Here are some points, one per row:
(0.05 0.19 -0.92 -0.73 -0.84 1.30 0.06 0.58 0.25 0.63 -1.07 -0.68 -1.19
 -0.07 -0.92 1.79 -0.13)
(-0.64 -1.03 0.47 0.33 1.59 -0.79 -0.60 -0.38 -0.98 -0.46 1.64 0.44 1.71
 -0.26 1.33 -0.61 -0.76)
(2.15 1.70 -0.93 -0.63 -0.90 0.32 2.00 -0.20 1.76 -0.18 -1.05 -0.70 -1.15
 -0.05 -0.95 0.17 2.26)
(-0.76 -0.75 0.05 -0.15 0.41 -0.82 -0.70 -0.47 -0.77 -0.49 0.01 0.22 0.12
 -0.34 0.06 -0.69 -0.49)
(0.19 0.39 -0.96 -0.68 -0.89 1.12 0.21 0.99 0.46 0.95 -1.04 -0.65 -1.14
 0.33 -0.91 0.98 0.05)
(-0.73 -0.80 1.01 0.67 1.12 -0.91 -0.92 -0.53 -0.89 -0.64 2.14 0.16 2.14
 -0.58 1.79 -0.67 -0.60)
(-0.76 -0.88 0.66 0.07 0.71 -0.81 -0.57 -0.59 -0.83 -0.58 0.46 0.36 0.77
 -0.53 0.46 -0.86 -0.70)
(0.84 1.23 -1.01 -0.68 -0.76 2.71 0.83 0.27 1.35 0.28 -0.99 -0.71 -1.28
 0.00 -1.01 1.96 0.33)
(3.02 2.34 -0.92 -0.64 -0.87 0.75 2.91 -0.03 2.24 -0.07 -1.11 -0.74 -1.17
 0.11 -0.95 0.41 2.12)
(-0.66 -0.71 0.75 0.70 1.92 -0.92 -0.85 -0.70 -0.78 -0.68 2.59 0.16 2.48
 -0.62 2.26 -0.80 -0.39)
(-0.09 -0.14 -0.82 -0.66 -0.85 -0.32 -0.06 0.58 -0.26 0.36 -1.05 -0.72 -1.03
 3.26 -0.95 -0.32 0.01)
(-0.60 -0.94 1.55 0.69 0.57 -0.77 -0.81 -0.39 -0.66 -0.43 0.88 0.75 1.53
 -0.48 1.01 -0.77 -0.94)
(0.01 -0.01 -0.90 -0.66 -0.85 0.05 -0.01 1.07 0.00 0.82 -1.09 -0.72 -1.14
 1.88 -0.96 -0.09 -0.02)
(-0.62 -0.51 0.68 0.56 1.53 -0.79 -0.69 -0.77 -0.94 -0.47 2.23 0.44 2.34
 -0.76 2.03 -1.03 -0.69)
(-0.84 -0.95 1.98 1.75 -0.09 -0.74 -0.89 -0.80 -0.70 -0.19 0.42 1.54 0.20
 -0.78 0.54 -0.39 -0.46)
(-0.76 -0.77 0.36 0.18 0.37 -0.90 -0.78 -0.59 -0.84 -0.54 0.38 0.49 0.33
 -0.45 0.30 -0.65 -0.60)
(-0.24 -0.21 -0.91 -0.65 -0.85 0.06 -0.20 3.16 -0.25 2.89 -1.08 -0.67 -1.15
 0.59 -0.93 0.09 -0.27)
(0.25 0.23 -0.98 -0.67 -0.84 0.28 0.30 0.75 0.35 0.59 -1.05 -0.77 -1.15
 1.30 -0.92 0.12 0.10)
(1.05 1.66 -0.94 -0.71 -0.95 1.94 1.17 0.13 1.70 0.12 -1.11 -0.67 -1.08
 0.07 -0.98 1.61 0.63)
(0.53 0.81 -0.97 -0.68 -0.81 1.95 0.53 0.63 0.69 0.64 -1.05 -0.68 -1.16
 0.23 -0.95 1.52 0.20)
(-0.06 0.12 -0.90 -0.66 -0.87 1.16 0.03 0.48 0.21 0.50 -1.08 -0.75 -1.12
 -0.16 -0.93 1.74 -0.19)
(-0.72 -0.87 0.78 2.77 0.02 -0.84 -0.70 -0.54 -0.82 -0.57 0.14 0.74 0.00
 -0.68 0.45 -0.70 -0.61)
(0.18 0.13 -0.98 -0.66 -0.86 0.26 0.17 0.90 0.28 0.79 -1.05 -0.68 -1.09
 1.22 -0.90 0.20 0.12)
(-0.83 -0.83 0.88 0.82 1.40 -1.07 -0.63 -0.60 -0.78 -0.86 2.44 0.30 2.29
 -0.61 2.31 -0.62 -0.63)
(-0.82 -0.71 1.51 0.56 -0.02 -1.05 -0.76 -0.58 -1.04 -0.52 0.00 2.74 -0.34
 -0.60 -0.27 -0.58 -0.73)
(0.48 0.75 -0.92 -0.66 -0.90 2.24 0.40 0.34 0.81 0.34 -1.05 -0.71 -1.14
 -0.02 -0.98 2.69 0.14)
Along one direction, these points spread out more than along any other. For each point below, how far along it does it lie, from 0 to 99? The average is 50, and the first point in the table lies past the average.
(-0.82 -0.59 0.95 0.50 0.92 -0.70 -0.77 -0.55 -0.77 -0.41 1.39 0.66 1.61
 -0.76 0.77 -0.65 -0.64) 33
(-1.05 -0.86 2.56 1.60 0.24 -0.54 -0.92 -0.67 -0.63 -0.47 0.33 1.59 0.83
 -0.73 0.30 -1.10 -0.72) 33
(0.00 0.05 -0.92 -0.65 -0.86 -0.11 -0.02 0.56 0.00 0.44 -1.09 -0.68 -1.09
 1.97 -0.94 -0.21 0.03) 59
(-1.10 -0.57 2.07 0.65 0.01 -0.83 -0.94 -0.40 -0.74 -0.55 -0.01 2.47 0.34
 -0.49 -0.12 -0.80 -0.64) 36
(-0.74 -0.70 -0.03 0.03 2.66 -0.89 -0.80 -0.67 -0.72 -0.30 1.39 -0.05 1.03
 -0.47 1.18 -0.71 -0.62) 33
(-0.57 -0.87 1.10 0.80 1.42 -0.83 -0.65 -0.47 -0.87 -0.16 1.76 0.35 2.37
 -0.61 1.53 -1.06 -0.76) 29
(-0.69 -0.63 -0.30 -0.38 0.22 -0.82 -0.57 -0.43 -0.74 -0.50 -0.22 -0.20 -0.23
 -0.50 -0.22 -0.60 -0.54) 45
(2.16 1.39 -0.94 -0.69 -0.89 0.16 2.15 -0.26 1.31 -0.19 -1.08 -0.70 -1.15
 -0.03 -0.93 0.01 3.04) 67
(0.19 0.27 -0.87 -0.65 -0.89 0.99 0.12 1.04 0.34 0.97 -1.06 -0.67 -1.13
 0.28 -0.92 1.00 -0.03) 62
(-0.71 -0.58 0.50 0.49 1.53 -0.84 -0.76 -0.66 -0.60 -0.60 2.34 0.17 2.14
 -0.56 2.39 -0.86 -0.69) 28
(1.50 1.02 -0.92 -0.63 -0.90 -0.11 1.43 -0.27 0.96 -0.34 -1.11 -0.67 -1.15
 -0.08 -0.97 -0.17 2.40) 64
(2.21 2.63 -0.86 -0.62 -0.95 1.08 2.29 0.08 2.90 -0.13 -1.07 -0.77 -1.16
 0.01 -1.12 0.65 1.42) 72
